In the data rows, the value 128 means zero.
Some points, each followed by its number:
[108, 188, 134, 149, 89, 112, 130, 173, 168, 88, 116, 83, 85, 178, 101, 142, 205, 101, 106, 145, 178, 123, 190, 145, 146, 105, 93, 185, 156, 131, 107, 125, 107, 147, 149, 128, 71, 154, 171, 129, 155, 58, 159, 114, 170, 157, 68, 167, 133, 77, 101, 143, 97, 114] 0
[110, 33, 164, 138, 171, 102, 111, 61, 98, 164, 140, 108, 255, 88, 244, 60, 88, 61, 116, 206, 124, 163, 189, 157, 38, 151, 195, 199, 34, 126, 160, 90, 98, 4, 74, 163, 151, 98, 119, 148, 114, 86, 89, 146, 121, 179, 204, 94, 110, 184, 143, 164, 45, 147] 1
[152, 166, 120, 75, 105, 101, 66, 147, 90, 112, 101, 123, 47, 91, 86, 127, 182, 156, 98, 148, 127, 91, 137, 97, 189, 106, 109, 88, 194, 115, 104, 149, 129, 131, 176, 166, 130, 134, 95, 130, 191, 187, 170, 109, 134, 51, 115, 144, 111, 199, 124, 77, 155, 141] 2
[93, 122, 172, 133, 166, 114, 141, 116, 134, 105, 107, 83, 111, 138, 167, 127, 143, 144, 125, 116, 130, 131, 100, 134, 125, 77, 114, 110, 136, 140, 125, 153, 131, 121, 158, 77, 144, 111, 131, 133, 134, 122, 163, 143, 179, 97, 149, 123, 146, 99, 148, 124, 118, 150] 3
[113, 178, 163, 65, 117, 117, 151, 176, 113, 117, 127, 135, 118, 135, 75, 167, 96, 120, 158, 154, 132, 101, 157, 153, 185, 188, 128, 131, 129, 159, 105, 146, 176, 110, 123, 137, 100, 171, 148, 171, 114, 158, 124, 114, 109, 63, 134, 158, 131, 148, 120, 118, 143, 132] 4
[143, 125, 97, 183, 138, 214, 168, 66, 134, 117, 134, 104, 139, 134, 163, 112, 122, 135, 87, 110, 94, 119, 93, 79, 110, 111, 160, 101, 98, 132, 165, 147, 101, 117, 159, 69, 165, 82, 190, 138, 184, 113, 173, 105, 159, 190, 103, 118, 136, 107, 120, 129, 160, 136] 5
[96, 113, 197, 142, 144, 117, 119, 106, 160, 162, 183, 162, 167, 137, 177, 121, 81, 145, 125, 107, 116, 169, 126, 164, 89, 158, 131, 117, 111, 135, 141, 176, 126, 87, 92, 133, 103, 124, 127, 122, 142, 87, 90, 103, 88, 204, 78, 107, 165, 92, 126, 127, 96, 100] 6
[120, 57, 131, 130, 165, 159, 117, 104, 136, 149, 144, 183, 221, 165, 165, 100, 80, 99, 54, 113, 109, 119, 146, 138, 96, 140, 168, 156, 101, 106, 156, 84, 129, 59, 91, 129, 177, 137, 173, 181, 111, 87, 81, 127, 146, 180, 140, 114, 126, 121, 163, 160, 117, 120] 7
[138, 137, 104, 147, 111, 106, 133, 145, 102, 141, 124, 125, 85, 109, 58, 145, 126, 165, 172, 126, 173, 116, 111, 105, 141, 162, 81, 106, 203, 121, 100, 144, 132, 144, 152, 120, 91, 139, 132, 147, 138, 134, 154, 159, 76, 49, 107, 119, 108, 154, 143, 147, 175, 90] 8
[149, 146, 146, 158, 155, 138, 110, 141, 100, 151, 160, 118, 131, 114, 142, 145, 119, 108, 138, 162, 92, 157, 126, 144, 64, 136, 169, 195, 133, 139, 144, 137, 91, 98, 111, 179, 161, 101, 79, 162, 129, 148, 145, 112, 143, 122, 158, 187, 129, 185, 152, 168, 140, 115] 9
[150, 72, 120, 165, 146, 87, 145, 147, 113, 147, 175, 107, 186, 132, 132, 150, 175, 117, 117, 98, 143, 173, 118, 192, 156, 98, 166, 146, 65, 161, 134, 103, 87, 105, 161, 132, 148, 102, 112, 158, 121, 81, 147, 136, 143, 112, 104, 93, 175, 149, 120, 104, 152, 155] 10
[111, 90, 132, 168, 159, 132, 135, 102, 180, 136, 180, 157, 152, 129, 162, 45, 73, 76, 83, 129, 128, 152, 102, 109, 73, 103, 113, 113, 88, 127, 175, 104, 158, 108, 132, 92, 159, 133, 193, 87, 90, 102, 141, 88, 162, 167, 131, 160, 83, 70, 104, 215, 90, 166] 11
[142, 127, 125, 120, 113, 105, 139, 112, 153, 132, 170, 125, 105, 174, 128, 110, 137, 78, 138, 55, 126, 152, 129, 93, 160, 110, 53, 115, 132, 132, 97, 138, 175, 221, 165, 131, 155, 160, 173, 90, 140, 95, 113, 133, 114, 102, 112, 168, 154, 111, 104, 90, 130, 113] 12
[153, 131, 106, 133, 97, 189, 111, 179, 150, 89, 169, 134, 4, 84, 92, 160, 95, 159, 72, 55, 143, 124, 110, 96, 142, 158, 92, 138, 175, 103, 170, 104, 143, 186, 182, 84, 106, 133, 140, 100, 106, 204, 117, 89, 118, 112, 134, 125, 85, 152, 106, 146, 161, 147] 13
New points follow, each followed by the numbers of its three nearest points above, looking only along the 4 directions in which the numbered points spread most, nearest first.
[182, 34, 80, 84, 199, 126, 71, 123, 115, 106, 124, 36, 126, 70, 90, 107, 121, 132, 153, 132, 125, 68, 179, 162, 126, 227, 152, 135, 143, 147, 32, 82, 152, 135, 124, 159, 208, 143, 118, 134, 75, 202, 163, 95, 113, 31, 146, 142, 136, 197, 156, 79, 99, 91] 9 4 8
[176, 164, 107, 85, 120, 100, 172, 154, 100, 99, 174, 126, 78, 64, 122, 109, 151, 190, 120, 159, 129, 100, 130, 145, 174, 130, 112, 95, 134, 154, 65, 136, 138, 106, 137, 73, 139, 138, 85, 125, 112, 204, 119, 124, 167, 121, 146, 81, 142, 146, 143, 104, 154, 108] 8 2 3
[153, 105, 123, 106, 99, 76, 82, 151, 75, 149, 142, 78, 133, 100, 70, 129, 121, 132, 172, 153, 119, 109, 161, 120, 135, 143, 131, 74, 145, 140, 100, 138, 132, 160, 120, 185, 125, 193, 142, 137, 130, 117, 115, 109, 77, 46, 134, 148, 125, 167, 180, 103, 106, 120] 4 8 9
[115, 102, 86, 169, 156, 108, 89, 125, 134, 116, 126, 133, 112, 136, 107, 95, 133, 137, 80, 79, 109, 135, 97, 132, 155, 115, 116, 126, 122, 162, 107, 108, 127, 150, 160, 127, 161, 103, 122, 101, 147, 115, 109, 96, 139, 122, 98, 115, 133, 104, 144, 118, 141, 163] 3 12 5
[161, 158, 130, 152, 137, 191, 143, 145, 169, 141, 147, 141, 182, 130, 213, 122, 123, 105, 116, 135, 79, 139, 161, 183, 54, 146, 181, 84, 100, 128, 176, 157, 138, 133, 81, 99, 124, 126, 149, 118, 92, 144, 121, 90, 106, 251, 131, 93, 133, 94, 163, 193, 103, 129] 7 11 6
[132, 92, 84, 141, 94, 169, 173, 134, 161, 113, 142, 74, 87, 142, 164, 132, 181, 138, 58, 135, 85, 163, 92, 106, 90, 104, 95, 86, 138, 75, 142, 109, 136, 177, 155, 77, 130, 94, 128, 112, 81, 119, 118, 119, 136, 180, 132, 47, 122, 76, 103, 131, 92, 111] 5 3 12
[90, 174, 73, 149, 126, 165, 67, 170, 103, 119, 118, 110, 52, 160, 116, 167, 153, 95, 150, 102, 172, 123, 86, 94, 140, 136, 123, 120, 148, 112, 108, 119, 144, 180, 131, 121, 132, 75, 112, 124, 130, 154, 129, 151, 165, 149, 122, 111, 88, 149, 123, 88, 136, 139] 8 3 12
[103, 88, 135, 186, 145, 156, 123, 73, 176, 127, 143, 131, 155, 108, 200, 143, 95, 108, 88, 151, 81, 164, 113, 138, 39, 103, 187, 128, 104, 116, 142, 107, 134, 86, 107, 167, 106, 98, 135, 123, 126, 61, 64, 116, 116, 214, 135, 101, 108, 76, 87, 184, 80, 139] 7 6 11
[94, 171, 125, 101, 129, 162, 149, 92, 149, 100, 105, 128, 163, 130, 180, 102, 153, 140, 125, 155, 148, 176, 156, 193, 163, 66, 128, 123, 106, 129, 134, 102, 94, 129, 138, 169, 105, 104, 92, 134, 113, 68, 133, 200, 108, 164, 121, 175, 158, 90, 132, 149, 124, 94] 10 3 6
[178, 136, 138, 149, 130, 162, 129, 133, 111, 91, 66, 135, 170, 108, 114, 146, 106, 119, 116, 104, 140, 81, 99, 157, 130, 123, 143, 124, 132, 110, 117, 138, 81, 129, 121, 143, 133, 127, 131, 94, 117, 145, 95, 123, 119, 156, 108, 150, 123, 127, 112, 172, 142, 94] 3 9 6
[132, 78, 122, 164, 140, 157, 196, 122, 82, 102, 140, 156, 188, 81, 142, 123, 124, 173, 77, 126, 74, 135, 124, 90, 81, 141, 142, 134, 85, 134, 128, 98, 148, 59, 131, 141, 164, 114, 116, 89, 130, 86, 142, 146, 126, 150, 103, 125, 163, 138, 142, 126, 162, 128] 9 3 10
[96, 124, 114, 117, 138, 127, 177, 145, 156, 146, 133, 152, 126, 138, 104, 149, 184, 130, 110, 155, 159, 124, 176, 87, 194, 115, 124, 111, 116, 135, 132, 123, 142, 123, 105, 116, 108, 147, 108, 90, 133, 116, 131, 124, 102, 144, 171, 141, 133, 139, 160, 109, 162, 138] 3 8 12
[143, 75, 134, 112, 87, 120, 130, 116, 99, 90, 117, 133, 127, 114, 141, 118, 131, 171, 158, 134, 92, 104, 134, 103, 158, 108, 161, 139, 150, 155, 128, 108, 118, 97, 108, 177, 150, 121, 146, 139, 134, 143, 143, 158, 123, 83, 175, 82, 176, 133, 148, 105, 127, 162] 9 3 10
